Look-ups in named tables: a row name and a column name give one cell, copied from the table.

ziri:
,lipip,gisavas,tedune,tezibon,nasom,dotap,tude,binivip,vezono
koluv,96,117,131,129,143,152,152,175,156
simo,144,114,139,100,127,106,118,170,87
fiv,109,164,150,187,120,129,147,97,179
zor,85,130,136,82,122,117,100,202,111
palur,158,86,127,75,152,101,98,170,21
dis,112,158,121,188,126,171,136,126,130
ras,150,151,159,147,146,126,135,128,150
pamamov,142,159,135,160,175,142,158,130,155
mimagof,181,115,143,114,98,140,156,93,123

mimagof, vezono -> 123
pamamov, vezono -> 155
ras, dotap -> 126
pamamov, gisavas -> 159
palur, lipip -> 158
dis, lipip -> 112
zor, gisavas -> 130
palur, nasom -> 152
mimagof, binivip -> 93
ras, nasom -> 146
fiv, nasom -> 120
koluv, lipip -> 96

Table nad
,didavu,guf,muf,tipufe,kezi
relab,0.011,0.800,0.548,0.804,0.900
fim,0.011,0.746,0.491,0.804,0.902
serukiz,0.011,0.800,0.548,0.804,0.866
dap,0.011,0.807,0.548,0.804,0.743
kuvu,0.011,0.667,0.531,0.804,0.900
lokev,0.011,0.684,0.548,0.804,0.925
dosu,0.011,0.802,0.548,0.804,0.900
bolu,0.002,0.800,0.548,0.804,0.900
doz,0.011,0.800,0.548,0.804,0.900
bomeke,0.011,0.800,0.507,0.804,0.910
rerolig,0.011,0.759,0.548,0.804,0.954

What is the muf of lokev in nad? 0.548
What is the muf of kuvu in nad? 0.531
What is the didavu of lokev in nad? 0.011
What is the tipufe of lokev in nad? 0.804
What is the didavu of doz in nad? 0.011
What is the kezi of doz in nad? 0.900
What is the guf of kuvu in nad? 0.667
What is the kezi of kuvu in nad? 0.900
What is the didavu of relab in nad? 0.011
What is the guf of dap in nad? 0.807
What is the tipufe of serukiz in nad? 0.804
What is the muf of dap in nad? 0.548
What is the didavu of serukiz in nad? 0.011

Table garato
cols = ven, dul, lakal
mup: [0.7, 0.1, 0.6]
nuvilu: [-0.6, 0.2, -0.6]
medonak: [0.5, 0.7, 0.4]
bapefun: [-0.7, 0.8, -0.7]
pitude: [0.6, 0.8, 0.4]
tumokur: [0.5, 0.7, 0.4]
nusiv: [1.0, -0.6, 1.0]
paz: [-0.2, -0.4, -0.1]
dedolu: [0.6, 0.8, 0.4]
pafita: [0.6, 0.8, 0.4]
migisi: [-0.2, -0.4, -0.1]
rere: [-0.4, 0.9, -0.5]
valesup: [0.5, 0.7, 0.4]
libi: [-0.5, 0.8, -0.5]

nusiv, lakal => 1.0
dedolu, dul => 0.8
libi, lakal => -0.5
pafita, ven => 0.6
pitude, lakal => 0.4
mup, ven => 0.7
bapefun, ven => -0.7
pafita, lakal => 0.4
medonak, dul => 0.7
bapefun, lakal => -0.7
valesup, ven => 0.5

kez
|  | lumuzur | pumo | vepalo | zok | nukiva | pibuge | zukekiz |
|---|---|---|---|---|---|---|---|
| notu | 376 | 607 | 195 | 581 | 610 | 640 | 172 |
| bulabov | 391 | 474 | 225 | 543 | 477 | 494 | 193 |
| dur | 413 | 747 | 269 | 503 | 750 | 786 | 267 |
| lod | 575 | 353 | 613 | 112 | 349 | 330 | 605 |
| tum | 450 | 31 | 359 | 386 | 28 | 0 | 300 |

pumo of tum: 31
nukiva of bulabov: 477
vepalo of notu: 195
nukiva of dur: 750
nukiva of notu: 610
pumo of dur: 747
pibuge of dur: 786
lumuzur of bulabov: 391
zukekiz of dur: 267

tilos:
	modov	zir	gorozir	zese	kidanab	rek	beral	zak
kiguma	9044	7694	3138	8634	7187	5520	8966	8486
pek	8839	6968	2204	7918	6496	4336	8830	7749
nuf	2382	4149	8604	3176	4692	6266	2829	3313
kop	9057	7740	3196	8639	7205	5521	8951	8423
bogevaz	7724	2759	1899	4640	2478	1622	6711	3887
dev	2857	2939	7235	2228	3457	5249	2350	2225
zit	2743	3123	7434	2413	3629	5548	2507	2348
telu	8296	2742	2249	4768	2622	2061	7651	3613
rifod	7606	2769	1783	4601	2373	1382	6573	3886
sil	7590	2757	1668	4569	2339	1314	6380	3920
rad	9347	7996	3679	9220	7381	5847	9244	9022

What is the modov of kop in tilos?
9057
What is the rek of sil in tilos?
1314
What is the zese of rifod in tilos?
4601
What is the kidanab of rad in tilos?
7381
What is the zese of bogevaz in tilos?
4640
What is the modov of kiguma in tilos?
9044
What is the zese of telu in tilos?
4768
What is the zir of rifod in tilos?
2769
What is the beral of kiguma in tilos?
8966
What is the beral of dev in tilos?
2350
What is the modov of telu in tilos?
8296
What is the zir of pek in tilos?
6968
What is the zir of kiguma in tilos?
7694

kekopa:
,dasu,zolana,zipagak,rapa,remeki,gevule,dagufem,nerumef
pov,38,108,253,203,75,124,32,122
vip,133,97,157,146,167,106,140,105
zofimu,179,82,113,117,217,89,193,88
fibata,234,149,47,104,209,146,245,145
robed,162,108,126,133,181,114,171,113
gasuko,126,138,159,162,126,145,126,144
nek,146,187,132,164,104,188,141,187

zipagak of fibata: 47
rapa of zofimu: 117
dagufem of pov: 32
dagufem of vip: 140
dagufem of zofimu: 193
zolana of pov: 108
gevule of pov: 124
dasu of pov: 38
zipagak of zofimu: 113
Which row has the largest dasu? fibata

Table nad
columns: dil, pap, bik, pimuf, sibekat, duf, mez
sizal: [0.3, 0.6, 0.5, 0.4, 0.6, 0.2, 0.1]
per: [0.5, 0.6, 0.4, 0.4, 0.4, 0.4, 0.4]
gevan: [0.5, 0.8, 0.6, 0.5, 0.7, 0.4, 0.3]
namad: [0.4, 0.8, 0.6, 0.5, 0.7, 0.3, 0.2]
vofema: [0.4, 0.3, 0.1, 0.3, 0.2, 0.4, 0.4]
nare: [0.5, 0.7, 0.4, 0.5, 0.6, 0.4, 0.4]
nak: [0.2, 0.4, 0.4, 0.3, 0.4, 0.1, 0.1]

gevan, dil: 0.5
vofema, pimuf: 0.3
nare, pap: 0.7
sizal, bik: 0.5
namad, pimuf: 0.5
vofema, duf: 0.4
namad, sibekat: 0.7

fotifeg =
        tisulo    zib    dife    zeg  refiziv   puled   vamum  dasekup     big
maz     -62258  24540   10535  17687   -54997  -38018  -71512   -51107   32137
gosu     63929  70651  -20216  94636    71332   82031   41806    58306  -14576
kolufa  -11255  57516   60210  71928   -13671   -2754   -8498   -19816   62658

refiziv of kolufa: -13671
dife of kolufa: 60210
zib of gosu: 70651
refiziv of maz: -54997
puled of kolufa: -2754
zeg of kolufa: 71928
dasekup of kolufa: -19816
tisulo of kolufa: -11255
puled of gosu: 82031
zeg of gosu: 94636
zib of kolufa: 57516
big of gosu: -14576
refiziv of gosu: 71332
Row with the largest vamum: gosu

lifo =
fields: lub, nadunu, mek, vugile, dum, vinakes, gom
rutedod: [51732, 46426, 45814, 23422, 43181, 42439, 65826]
suk: [48637, 42531, 42136, 78974, 43306, 43891, 18473]
tol: [44327, 44700, 46561, 52038, 44960, 47829, 34723]
kur: [50141, 45881, 48065, 10834, 45362, 44248, 77561]

What is the vugile of suk in lifo? 78974
What is the dum of suk in lifo? 43306
What is the vinakes of kur in lifo? 44248
What is the lub of tol in lifo? 44327
What is the mek of suk in lifo? 42136
What is the vinakes of rutedod in lifo? 42439
What is the vugile of rutedod in lifo? 23422
What is the gom of kur in lifo? 77561
What is the lub of rutedod in lifo? 51732
What is the dum of tol in lifo? 44960
What is the nadunu of suk in lifo? 42531
What is the nadunu of rutedod in lifo? 46426
What is the mek of tol in lifo? 46561
What is the lub of kur in lifo? 50141
What is the nadunu of tol in lifo? 44700
What is the dum of kur in lifo? 45362
What is the gom of rutedod in lifo? 65826
What is the lub of suk in lifo? 48637

bivo.tsv
	led	bafu	veramis	nibaki	fot	navobok	mut	rila	nidup	foso
duduluv	37	11	41	16	35	146	152	27	136	87
rap	129	92	170	170	187	91	109	92	81	180
kefile	95	65	156	127	169	104	152	69	75	195
laluru	63	100	163	114	158	63	39	79	78	133
ges	127	91	171	170	187	91	110	92	82	180
peg	31	9	41	11	36	150	156	25	137	90
gop	72	26	126	115	118	50	71	21	51	138
tabat	61	27	133	116	125	45	67	20	47	143
tebaf	18	4	40	1	37	159	172	19	137	108
talogev	41	11	41	20	35	143	151	30	132	88
zadada	41	10	42	21	36	142	148	30	132	86
fikib	141	106	177	179	196	92	87	109	91	167

mut of tabat is 67
navobok of ges is 91
fot of talogev is 35
nidup of gop is 51
veramis of gop is 126
mut of duduluv is 152
nibaki of zadada is 21
nidup of tabat is 47
nidup of ges is 82
led of duduluv is 37
led of ges is 127
navobok of peg is 150
bafu of zadada is 10
navobok of zadada is 142
nidup of peg is 137
fot of fikib is 196

Table pud
	sarop	kesapeg	zivogo	zitus	vam	kun	bano	zok
named	234	444	280	208	576	397	344	426
rep	266	454	303	248	595	395	338	438
lozulas	655	302	398	522	303	316	712	304
piloz	763	577	735	773	440	630	691	589

piloz, zok: 589
rep, zitus: 248
named, kesapeg: 444
named, bano: 344
rep, kesapeg: 454
lozulas, bano: 712
piloz, kesapeg: 577
named, sarop: 234
lozulas, zitus: 522
lozulas, zok: 304
Which row has the largest bano? lozulas

labi =
,sisep,daz,vuk,rukimap,vop,fer,sur,pelizof,zedibaz
guz,-0.21,0.99,6.40,3.45,-2.95,-2.02,4.04,3.91,-3.77
leka,1.30,5.85,-0.27,-5.06,5.73,-0.31,-3.71,-3.43,-0.18
zozad,-1.33,1.64,-0.80,-2.18,-2.01,3.34,-4.17,-2.55,-6.64
goke,-0.29,-3.39,4.09,2.19,-1.90,-3.46,1.00,6.17,1.81
dum,1.42,-0.55,2.78,-2.46,3.31,-0.85,-6.62,-6.47,-0.61
taf,-0.75,0.96,-0.17,-1.31,0.14,-2.04,0.82,8.00,2.27
zeka,0.87,4.67,1.72,-1.07,3.11,-2.81,3.05,3.02,1.69

vuk of leka is -0.27
rukimap of taf is -1.31
vuk of dum is 2.78
fer of dum is -0.85
zedibaz of goke is 1.81
zedibaz of guz is -3.77
vuk of zeka is 1.72
sisep of leka is 1.30
rukimap of goke is 2.19
vuk of zozad is -0.80
vop of guz is -2.95
sur of zeka is 3.05
zedibaz of leka is -0.18
daz of leka is 5.85
zedibaz of dum is -0.61
zedibaz of zozad is -6.64
rukimap of zeka is -1.07
pelizof of taf is 8.00
rukimap of guz is 3.45
vop of goke is -1.90
Row with the largest sur: guz

